Each named turn below is shown by a few rows before and after it. Which turns, in which order, take the first row of each later pair to the second? The first pair is answered.
turn dar:
[ 18 -37  47 -14 -24 -25   1  66  26 -15]  ->  [-22  18 -47 -24  18  36 -25  43 -52 -18]
[  2  -7  -8   4 -30  -2  -2  17  19  -5]  ->  [ -2   5 -35   6 -13  14 -10   3  -6   1]
[ -9  -2 -10  -6   9  10   1   1 -20  20]  ->  [  1 -17  15  -1   0  -5   7   3   0  22]
turn kamus:
[ -4  23 -34  -3   2  15  -8  -9 -23  15]  ->  [ -6  17 -26  11 -17   4 -10 -14 -13  30]
[ 19 -26  18  17   8 -11  -3 -15   3  25]  ->  [ 25 -26  18   3  28  -3   1 -11  -6  12]
[ -2  -4  -7  24 -11  -8  11  21  18 -25]  ->  [  3  -8  -5  21  -5  -7  12  21  19 -29]
[  5 -13   6  21  -6  -4   1 -17   0  21]  ->  [ 13 -18  14  12   7  -1   4 -15   1  17]
turn Dopiv:
[-14  21 -44  -6 -14  16  -2  -2 -31   8]  ->  [-10  16 -27 -36  -6  14   7  23 -22 -22]
[ 12 -17   6 -18  31  19   7  -4 -12 -11]  ->  [ -5  -2 -19  14   2  17  -8 -24 -21  23]
[-10  14 -29  52 -22   4 -19 -35 -12  52]  ->  [-36  20  -1 -15 -59 -11  -4  46  21 -26]
[ -4   2  -6 -12 -29  -1  28   2   1  10]  ->  [ 11  -8   5 -24  -6   4  35   4   0   2]
Then:
(two turns a pair)
[ -3 -10  45 -15   0  10  -4   2  29  13]  ->  [-35  22   3 -23 -12  26 -19   9   6   5] : dar then kamus
[-19  10   8  12 -50 -30  -9  -3   8  12]  ->  [-15   6   7  19 -46 -29 -10 -17   6  23] : dar then kamus
[-38  48 -49  11 -37  22 -21  16 -19  -7]  ->  [ -8   5  23  20 -69 -24   0  33  40  -2] : dar then dar
[-29  11 -41   9 -11  21 -14  -5 -21  26]  ->  [-18 -10  -2  20 -46 -11  -4   8  19  33] : kamus then dar
[  2  -9  -7  -9   4  18  -8 -19   2   8]  ->  [  6 -15   9 -19  -1  13  -3  -6  14  -4] : dar then kamus
[  3  -4  12   6  -7 -11   4  -1  11   4]  ->  [  0   3  -8  10   7   1   0 -13  -7   9] : dar then dar
[-13  35 -23 -35  22  15  13  28  -5 -51]  ->  [ 20  18 -30  17  57  20   8 -37 -21  12] : dar then kamus
[  4  -4   7   6   8   0   8 -12   5  13]  ->  [  1   1   0  -3  19   8   7 -10  -3   6] : kamus then kamus
[-12  12 -31  -8  20   7  -6   3 -18   5]  ->  [ 14 -11  -3  16  20 -10   0 -14   0  30] : Dopiv then dar
[-22  17 -39 -25  25  18   5  37  -7 -15]  ->  [ -9   6 -24 -34  37  16  12  42   0 -23] : kamus then Dopiv
[  5 -26  24   0   3  -8  16  10   3  -7]  ->  [ -3 -10   0  -9  23  12  11   7 -21 -17] : kamus then dar
[-26  38 -24 -18 -57  -5   2  -2   6   5]  ->  [ 18   5   0  18 -25 -11   4 -47  11  50] : dar then kamus
[  0 -13  18  12 -41 -24  15  12  26  11]  ->  [-25  12 -19  12 -49  -9   5   7   3  10] : dar then kamus
[  5  -4  -9  10  15   6   2 -12 -14   9]  ->  [ -7   0   0 -14   0   1   8  18  -1 -17] : Dopiv then Dopiv
[-12   6  -7  29 -26 -18  -5 -21  12  12]  ->  [-17  22 -31   0  12   9  -7 -14 -16 -14] : Dopiv then dar
[ -3  -7  10  11 -16 -23   6  12  18   8]  ->  [-18   9 -14  11 -21 -14  -2  12   4   7] : dar then kamus
[-22  12 -21  13 -36 -10  -6  -1   1  16]  ->  [-15   5 -10  18 -38 -18  -3  -1  11  19] : dar then dar
[ 12 -15  26  15 -13 -16   1  -8  18  14]  ->  [ -3   9 -15  15   8  12 -14 -24 -21  16] : dar then dar
[-10  11 -21  -2   0   5  13  10 -15 -24]  ->  [  1   4  -5 -11  11   2  18  12  -7 -30] : kamus then Dopiv
[ 28 -23   2  16  18  11  16  20  12  11]  ->  [ 12  -4 -26   9  26  27   8  19 -11   5] : dar then dar
[28 -7 -5 12 -3 -8  5  0 30  9]  ->  [ 15  10 -35  10  11  11  -3  -6   3   7] : dar then dar
[ 20 -37  30  14  11 -19   7   1   6  -6]  ->  [ -8 -19  14  23 -33 -30   0  12  11  -2] : Dopiv then Dopiv
[ -4   5  25  -3   3 -14  15  47   4   1]  ->  [-22  28 -16  14   5   5   1  22 -27  21] : dar then kamus
[  5 -24   1  34  -7  -2 -13  -8  -4  45]  ->  [-13 -17   4  26 -37 -12 -13  16   8  29] : kamus then Dopiv
[ -4  26 -40  10  14  14  -3 -11 -39  -3]  ->  [  3  10 -18  42 -24 -15  -4 -22 -13  30] : kamus then kamus
[  9  -2   4  25  -6 -18  11 -26   5  40]  ->  [ -6   6   2  22 -35 -27  10 -10  13  30] : kamus then Dopiv
[ -8  -9 -30  -3  31  21  11   0 -29 -12]  ->  [ 14 -33  -1  -1  42  10  22  -2 -11  -6] : dar then kamus
[  2  11 -10   5   3   0  -9  -5  -9   9]  ->  [ 14  -1  12   0   6 -10  -2   1   5   3] : dar then kamus
[-16   0 -24  -2  11  11   0 -27 -13  -1]  ->  [ -3 -13  -5  15   2  -2   4 -36   0  16] : Dopiv then dar
[ -5  22 -17   4 -19  -8   5  13  -2   3]  ->  [  0  17  -6  -4 -19 -11   9  21   5  -8] : dar then Dopiv
[ 23 -12  20  32  10 -15   1 -13  13  23]  ->  [ 25  -9  22  -3  40   1   8   7   5 -13] : dar then Dopiv
[  7   7  -2 -20  32  13   2  14  -7 -27]  ->  [  1  14 -24  20  18  11 -13 -19 -21  17] : Dopiv then kamus
[ 26 -38  34  -1  -4   0  24 -11  22  -4]  ->  [ 14 -14  -7 -17  36  35  15 -21 -19 -15] : dar then Dopiv
[ -6  20 -33  -3 -13   2 -33  22  -8  -4]  ->  [ 16   0   3 -22  -1  -7 -18  38  13 -23] : kamus then Dopiv
[ 12 -12   4  20   8  -2 -22   3   6   7]  ->  [  1  -3  -5  24  -4  -5 -27   6   5   8] : kamus then Dopiv
[-24  10 -21  34 -20  22   2   3  11   1]  ->  [-19   3  -5  34 -31  12   5  12  25  -3] : dar then dar
[  5  -9   5   9 -13  -5   3  19   0   0]  ->  [ 11 -13   4   1   8   4   5  17  -6  -4] : Dopiv then kamus
[  2  -2   8  14 -11 -17   0  -5   1  13]  ->  [-11   8   3 -11  -6  -8   2  17  -3 -16] : kamus then dar
[ 37 -14  12   1  45   5  13 -17 -10   5]  ->  [ 36 -22  34  -7  26 -11  21   5  11  -7] : kamus then dar
[  1  26 -39   7  30  16 -30 -37 -35 -11]  ->  [ -5  27 -20 -37  20   9 -18   9 -16 -60] : Dopiv then Dopiv
[-29  17 -31  18 -31   8 -29   6 -22  -4]  ->  [ 20 -13  -1  -2  50  25 -13  -8 -26 -15] : Dopiv then Dopiv
[ 13 -16  23   2  -1  -8  13   2  15  11]  ->  [  4   2 -12   4  21  15   2 -15 -15  17] : dar then dar
[-34  23 -21  16 -15  11  -6  10   2  -4]  ->  [ -8  -3  20  -6   2   0  12  28  26 -27] : kamus then Dopiv
[  6  -5 -26  30  14   3   3 -27  15  28]  ->  [-25  21 -44  -2  -1  11   3   8   9 -11] : dar then dar
[ 14 -39  35 -26 -30 -14  10  29  22   4]  ->  [  5 -22   9 -55   4  14   7  37  -6 -26] : kamus then kamus
[  6   5 -31  14  18   5  -2 -25 -22  23]  ->  [ 14  -5 -17  26   6  -5   0 -29 -10  32] : kamus then kamus
[ 22 -26  37  -4  -2 -18  18  10  21   1]  ->  [  0 -12  15  22 -40 -23   6  -1  18  24] : Dopiv then Dopiv
[ 31 -10  16  12 -15 -11 -10  10  35   4]  ->  [ 37 -11   2  23   4  -1 -16 -13  20  22] : kamus then Dopiv
[  0 -13  18  24 -13  13  20  -8   8  15]  ->  [-27  10  -6   6 -20  26  16   8  -8  -6] : Dopiv then dar
[-14  18 -34  20   2  10 -11 -28 -32  26]  ->  [  9 -11   2  36  -5 -12  -3 -34  -4  45] : kamus then kamus
[-22  15 -19 -16   2   1 -11   0 -25   3]  ->  [-16   8   2 -32  -2  -9  -1  20  -8 -16] : kamus then Dopiv
[ 17  10 -30   5  11  -3 -30 -14 -20 -14]  ->  [  4  16 -25  11 -28 -20 -31  -3  -5  -9] : Dopiv then kamus
[  2  25 -39  40  -2   5 -43 -19 -40  38]  ->  [ 52 -31  55  13   3 -35 -11  18  23  11] : dar then kamus
[ 12 -20  35  -7 -23 -14  18  36  31  -9]  ->  [  3  -7  14 -33   9  11  16  44   6 -35] : kamus then kamus
[-28  20 -32   8  -4  18 -16  -7  -5   9]  ->  [  4  -2 -11  14  31  18 -11 -26  -3  21] : Dopiv then dar
[ 12  -7   7 -19  -5  -1  17  11  17  -3]  ->  [  2   6 -24 -14  10  16   6  -4  -8   4] : dar then Dopiv
[ 25 -27  54   5 -16 -32  14  19  42  -2]  ->  [ 47 -32  44  -4  50  -4  14  -5  14  -1] : Dopiv then kamus
[  5 -13 -10  24 -11   1  -5 -10  12   9]  ->  [  1 -12  -3  22 -20  -5  -3   0  20   2] : kamus then Dopiv
[  3   9 -15  -3  15   4  -6 -10 -20   3]  ->  [ -6  10  -8 -20   6  -1  -2  10 -12 -14] : Dopiv then Dopiv
[  0  -1 -18  37 -15  -6  16 -47  11  58]  ->  [-20   3  -2  17 -62 -26  22  -4  36  29] : kamus then Dopiv
[-37  36 -39  -8  17  31 -26 -19 -41  -8]  ->  [-21  24 -20 -35  43  34 -15  -4 -35 -35] : Dopiv then Dopiv
[  6   1 -16 -16  21  28  -4   4 -19 -26]  ->  [  3  -5 -15  33 -26   5 -10 -20  -4  21] : dar then Dopiv
[  1   6 -14  -1 -28  -3 -13  -4  -1  15]  ->  [ 14 -10  10 -16 -22 -10  -3   8  15  -1] : kamus then Dopiv
[ 10   6  25  13  16 -20   9 -14   7   5]  ->  [ -6  14  22   7 -10 -27   8   4  19  -4] : Dopiv then Dopiv
[ -9  19 -19   1 -34  -2 -10   4   2  -1]  ->  [ 16  -5  18 -16 -10  -8   5  15  20 -18] : kamus then Dopiv
[-30  10 -10 -13 -33  -9   5  23   9 -23]  ->  [  8 -23  21  22 -20 -20   9 -11  25  16] : dar then dar
[ 36 -28   8  12  21 -15  13  11   6  20]  ->  [ 23 -15   1 -19  26  -8  16  39   3 -14] : kamus then dar
[-35   1   1   3  -3   2 -19  22  -3  -2]  ->  [-28  -2   2  -7  18  10 -18  19 -11 -10] : Dopiv then kamus
[ 10  -3  -1  14   2   8   1 -25  -8  20]  ->  [-11   8 -11  10 -21   5  -3 -14  -6  13] : Dopiv then dar
[ 15 -25  25  -6  18  -5  10   1   7  -1]  ->  [  6  -8  -3  -6  33  14   1 -12 -19   0] : dar then dar
[ 14  -5  11  25  -7 -11  -4 -20   3  29]  ->  [ 10  -7  32   1 -19 -19   5  14  21   2] : Dopiv then kamus
[-28  31 -18  12   4  -3 -10  -6 -17  19]  ->  [ -3  11   7 -19  45   4   4   7 -15  -9] : Dopiv then Dopiv
[-24  35 -17   7 -37 -14 -10  47  -5 -15]  ->  [ -2  30 -15 -20  26   9  -1  45 -23 -37] : Dopiv then kamus
[-35  15 -12 -19 -61  -4   3  17   3 -17]  ->  [ 24 -15  -6   8  27  17   4 -52 -26  27] : Dopiv then Dopiv
[  4   8  18  22 -11 -15  23 -27   2   9]  ->  [  4   4  31   3 -12 -20  31  -8  11 -12] : Dopiv then kamus
[ -9  22 -35 -30  49  33  -2  10 -27 -27]  ->  [ 32 -12  -1  -6  75  22   5 -19 -15   2] : dar then kamus
[ 11   9  16  31   2   7   1 -23   9  17]  ->  [-14  33 -11   9   2  20  -6  -9 -11  -4] : dar then dar
[ -4  -2  -1  -2  -6 -10   2  22  23  11]  ->  [  6  -6  -1 -13  23   2   5  16  13   5] : Dopiv then kamus
[16  2 18  4 18 -8 -2 -9 12  2]  ->  [ 12   3  15  13   8 -11  -2 -12  12  10] : Dopiv then kamus
[-27  17 -26  14  -7  15 -17  -5  -3  14]  ->  [ -1   0 -14  14  30  22 -10 -21  -7  19] : Dopiv then dar
[ 17 -17   6  27  21   8   1 -26   1  16]  ->  [ -7  -6  16  -9 -13  -2   9  26  23 -28] : Dopiv then Dopiv
[  8 -14 -21  -9 -15   5   2  -1  14 -19]  ->  [ 13 -17 -28   4 -11   8  -2 -17   8  -3] : Dopiv then Dopiv
[  2  15   6 -26   4  -9   5   0   0 -26]  ->  [-11  24  -6 -14 -17 -12  -1  -2  -3 -18] : kamus then kamus
[-11  -5  17  12 -27 -20  11 -10  25  13]  ->  [  9 -20  29   8  10 -11  16 -19  20  13] : Dopiv then Dopiv
[-24   3 -13 -29  -4  10  -3  -1   0 -12]  ->  [-12  -6 -11   1  -3   4  -7 -31  -2  22] : kamus then dar
[ 17  -4  19 -14  34  17  12   7   4 -25]  ->  [-20  28 -24  -4   4  26  -3   6 -17 -18] : kamus then kamus
[  2  -3 -13 -46  15   0  -3  11   2  -2]  ->  [ 19 -21  10 -25   5 -17   2   0  21  18] : Dopiv then dar
[  5   5 -19  17   5  -2  -8 -10 -28  28]  ->  [  3  -7  18   5 -26 -27   2  23   9   9] : kamus then dar
[-18  -4  16  27 -41 -17  -7  -6  14   6]  ->  [ 13 -26  45   1   8  -8   8  -1  17 -16] : kamus then kamus
[-18  11  -9   3 -25  -2  -6   8  -8   1]  ->  [  2  -9  17   7 -18 -14   0   5  10   6] : kamus then kamus
[ -2  -3   5  19 -27  -4   2   5  18  19]  ->  [-15  15 -12 -14 -13  14   1  26   3 -12] : kamus then dar
[-25  24 -25   0 -14  10 -14  -1 -25  13]  ->  [ 20 -18  25  15   7  -9   2 -18   4  31] : dar then kamus
[ -1  11  -9 -32  21  16   4  16 -17 -35]  ->  [  2  14 -18 -25  29  21   1   5 -26 -27] : kamus then Dopiv
[  0   2  -6 -17  16  10   1   5 -13 -12]  ->  [  8  -2  -3  -6  25  11   1  -5 -12   0] : dar then kamus
[-10  16 -32 -15  17   4 -16 -10 -23  -4]  ->  [ -8   2   8 -28 -15 -21  -2  21  16 -23] : dar then dar
[ 28 -35  43  -2  10 -11  24  -9  20   2]  ->  [-34  19 -16 -32 -23  10   9  24  -8 -32] : dar then kamus
[ -5   8 -25  11   7  -1 -11 -13  -2   9]  ->  [  9  -4 -10  16   3 -12  -8 -16  10  17] : kamus then kamus
[ 20   0  -6   4  42  24   1 -22 -26   1]  ->  [-25  31 -31   5 -19  19 -11  -1 -23  -6] : kamus then Dopiv
[-35  12 -42  -2 -44   3 -22  -7  -6  15]  ->  [  6  -9 -32 -15  39  26 -13 -31 -25  12] : Dopiv then dar
[ -5  -5 -43  18  21  21  -6 -25   1  68]  ->  [-46  22 -50 -28 -17  19  -2  39  11   6] : dar then dar
[-35  32 -44  16  -7   7  -5 -12 -40  20]  ->  [-14  -7  28  13 -49 -42  15  20  24   9] : dar then Dopiv
[26 -9 15 -3 29 -5 14 -3 11 23]  ->  [ -9  11   6  -8 -25 -18   8  26  24   9] : Dopiv then Dopiv
[-20  -8 -11  41 -22  -3  -6 -34  -2  29]  ->  [ 13 -33  34 -17  33   5  18   5  11 -28] : Dopiv then Dopiv
[-16  17 -17  -4  -3   8 -12   5 -13  -9]  ->  [ -7   2   2  17 -26  -9  -9  -2   6  12] : kamus then kamus
[  6  -7  10 -12   8  -1   8   8   3  -8]  ->  [ 2 -8 11 -7 -8 -7  8 10 10 -3] : Dopiv then dar
[ 15 -44  39  38 -18 -12  -7 -37  27  32]  ->  [-21 -13  21 -47  -7  11   3  37  15 -64] : kamus then dar
[-61  34 -29   9 -63   7  -9  16  14  -8]  ->  [ -5 -21  44  21 -51 -26  14  10  60   8] : kamus then kamus
[ -6 -12  27  -2 -40 -11 -11  21   2  12]  ->  [ 21 -25  29  10   0  -2 -11 -10 -11  33] : Dopiv then Dopiv
[ 19 -14 -14   4  24  22 -16 -32 -16  23]  ->  [-24  11 -30   0 -40  10 -21   0  -3   8] : kamus then Dopiv
[ 20 -29  31  11 -23 -21   8 -16  28   5]  ->  [ 16 -26  28  12 -31 -24   9 -13  27   5] : Dopiv then Dopiv
[ 19  10 -10   8  -9  -5  -6  -7  13  22]  ->  [31  2 -2 -5 13 -1 -2 -3 13 12] : kamus then kamus
[ 15   3  17 -28  12   6   1  27   5 -35]  ->  [-11  23 -22  27 -29   3 -21  -9  -9  18] : Dopiv then Dopiv
[ 26 -19  36  -9  12 -15  11   2  26  -8]  ->  [ 17  -3  -9  23  23   4  -9 -38  -9  26] : kamus then Dopiv
[-32  20 -13  20 -43 -35  -5   3   5  31]  ->  [-44  33 -23  -9 -35 -23  -5  24  -2   3] : kamus then dar
[ 27 -21  27   4  21  -9   4  -7   9   5]  ->  [  7   5 -12  -5  36  16  -6 -11 -25  -2] : dar then dar
[ 18  -3  -3  26  20   6  -3 -27 -12  31]  ->  [ 30 -21  34   7  13  -9  10  -1  15  11] : dar then Dopiv
[-35   9 -41  11  -5  20 -30 -11  17  28]  ->  [-19 -19  12  -7 -20  -9  -9  20  58   6] : dar then Dopiv
[  4   0  25  -2  43  15  -3  -2   5 -12]  ->  [-27  26  -9   2  21  24 -17   0 -11  -9] : kamus then kamus
[  1   9  -2  -6  15  10   5  -7 -16 -10]  ->  [ -1   3   4  16 -10  -5   4 -16  -4  11] : dar then Dopiv
[  3   2  -3 -25  34   3  21 -14 -17 -17]  ->  [-19  21 -28 -15  12   5  10 -18 -25  -9] : kamus then Dopiv
[-34   8 -43  22   9   3 -17  15 -22  -7]  ->  [-40   8 -33  14  -6  -6 -13  33 -10 -20] : Dopiv then kamus
[-10   1  25  -5 -21   4   8  23  15 -10]  ->  [-20  18  -7 -10   2  27  -2  10 -17 -12] : dar then Dopiv
[-11  -5   6   8 -36 -20 -16   7  32   0]  ->  [ 23 -27  26   3   9 -15  -7  -8  31   3] : kamus then Dopiv
[ -6  17 -25 -17  11  23 -25 -16  -8  -5]  ->  [-13  18 -10 -29 -13  12 -20  10   9 -23] : kamus then Dopiv
[  2   5 -13 -25 -17  32 -13  11   0   3]  ->  [ 13  -2  -8  -1 -20  24 -15  -9   1  31] : kamus then dar
[-13  -7   1  18  12   4   6 -17  -2  29]  ->  [ -3 -13   7  12  28   6  10 -14  -3  23] : kamus then kamus
[  3  11  14  31 -25 -23  24  -2  19  16]  ->  [ -3  27 -16  34  -4  -1  14 -19 -10  23] : dar then dar
[-33  14   4 -16 -47 -12  -3  31  14 -18]  ->  [  9 -21  30  29 -23 -23   2 -18  23  34] : dar then dar
[ -1  23 -27  13   0   2 -32 -11  -2  15]  ->  [ 17   3   3  23  -1 -11 -22 -15  19  25] : kamus then kamus
[ 11 -25  18  -7  -2  -2  16   5  22  11]  ->  [  6  -9 -10 -19  27  23   9   0  -7   1] : dar then Dopiv
[ -6  14 -18 -11  14  -1   1   1 -19 -22]  ->  [  9  -4  -5  24   2 -18   2 -26  -5  15] : kamus then dar
[ -7  15 -27 -17  23  13   0   6 -23 -21]  ->  [ 29 -22  16  17  16 -14   9 -17   7  18] : Dopiv then dar
[ -1 -20 -28  16  32  20   4  -5   5 -13]  ->  [ -1 -30 -12  38  -2  -5   3  -6  28   4] : Dopiv then dar
[-16 -12  -4 -15  -9 -20  13  22  37 -46]  ->  [  7 -14 -24 -10  55  10   9 -17   2 -30] : Dopiv then kamus
[-11  -4 -19  16 -13  -9  -9 -11  -3  15]  ->  [  2 -21  10   8 -11 -21   0   0  18   7] : dar then kamus
[ 31 -25  51  13   0 -16  13  -4  38   8]  ->  [ 42 -28  46  13  23  -5  12 -17  25   9] : Dopiv then kamus
[ -5 -10 -27  36  32   4  12 -24 -13  -7]  ->  [-28   4 -26   6   7  -2  16  17  -2 -45] : dar then dar
[ -7  -3  24   5 -50 -24   4  19  29  -1]  ->  [-25  30 -32 -23  -1  22  -7  13 -25 -21] : kamus then dar
[ 17 -19  14   7  21   0   5 -13  -2  16]  ->  [-18   3   0   9 -31 -11  -3   9   6  11] : Dopiv then dar
[ -2  13   2  -8  -2  17   9  14  -6 -12]  ->  [ -1  17  -8   9  -3  18   2  -3 -13   9] : Dopiv then Dopiv
[-11  21 -17  30 -25   0  -8 -10 -26  25]  ->  [-15  17  11  -8 -38 -11   7  35   0 -19] : Dopiv then kamus
[-13  -1   5  25 -29 -27  -8 -11  12  15]  ->  [  4 -14  25  14 -16 -31   3  -2  23   7] : kamus then Dopiv
[  8   7  21  -6   9  23   0  -5  -2 -22]  ->  [ -8  22   1   1 -10  25  -5  -8 -10 -17] : kamus then kamus
[ 40 -33  43 -18  33 -14  15   3  20 -15]  ->  [ 42 -25  14  24  35  -8  -1 -41   1  33] : Dopiv then kamus
[  0  -6  18 -11  -7  -4   6  14  11  -9]  ->  [ -6   1   7 -18   0   7   5  17   1 -16] : kamus then kamus
[-40  24 -12  40 -29  28  -7  -7   1  14]  ->  [-36  17  11  -3 -23  25  10  35  18 -33] : Dopiv then kamus
[ 26 -10  20 -26   3 -22  18  31  11   9]  ->  [  7   3   7 -33 -14 -19  12  43   7   0] : Dopiv then dar
[  4   5   5  22 -19  -8   7 -16   0  -8]  ->  [ -3  17 -10   6  -8   5   4 -10 -11 -23] : Dopiv then dar
[-23  23 -18   3 -46   2   3  11   2   0]  ->  [-17  16  -5 -15 -37  -1  11  28  11 -21] : dar then Dopiv
[ 32  -3 -19   7  72  21  -2 -43 -31  16]  ->  [-12  10 -17  52 -51 -28 -13 -29  10  51] : Dopiv then kamus
[ 12 -10  21 -15  -5  -7   3  10  10 -15]  ->  [ 17  -6   2   3  20   8  -4 -17 -11   7] : kamus then Dopiv
[-18  24 -38   1  -5  16  -9  -6 -18  -5]  ->  [ -9  -1   4  15 -43 -19   1   3  22   6] : dar then Dopiv
[ -8   4  11  -9 -22 -13   5  15  15  -8]  ->  [ -2   1  15 -16  -7 -10   8  18  17 -17] : kamus then kamus
[  6 -18  30   2  -2  -9 -12  19 -11   3]  ->  [-16   3   3  -2 -11   0 -20  21 -24  -4] : dar then kamus
[  7   4 -17   9   2  -5   5 -18 -10  15]  ->  [  8   2  -1 -20   6  -8  12   8   0 -15] : Dopiv then Dopiv
[ 20 -16  12   4  11   1  14  -2   3  -1]  ->  [ 13 -10   7  -8  17   5  14   6   0 -14] : kamus then dar
[ 5 -4  4 12 -9 -7 -9 -4  3  5]  ->  [13 -8  9  0  9 -3 -4 -1  0 -4] : kamus then kamus
[ 18 -25  41 -38  19 -13  28  48  21 -44]  ->  [ 38 -21  -4  11  73  19  10 -31 -30  21] : Dopiv then kamus
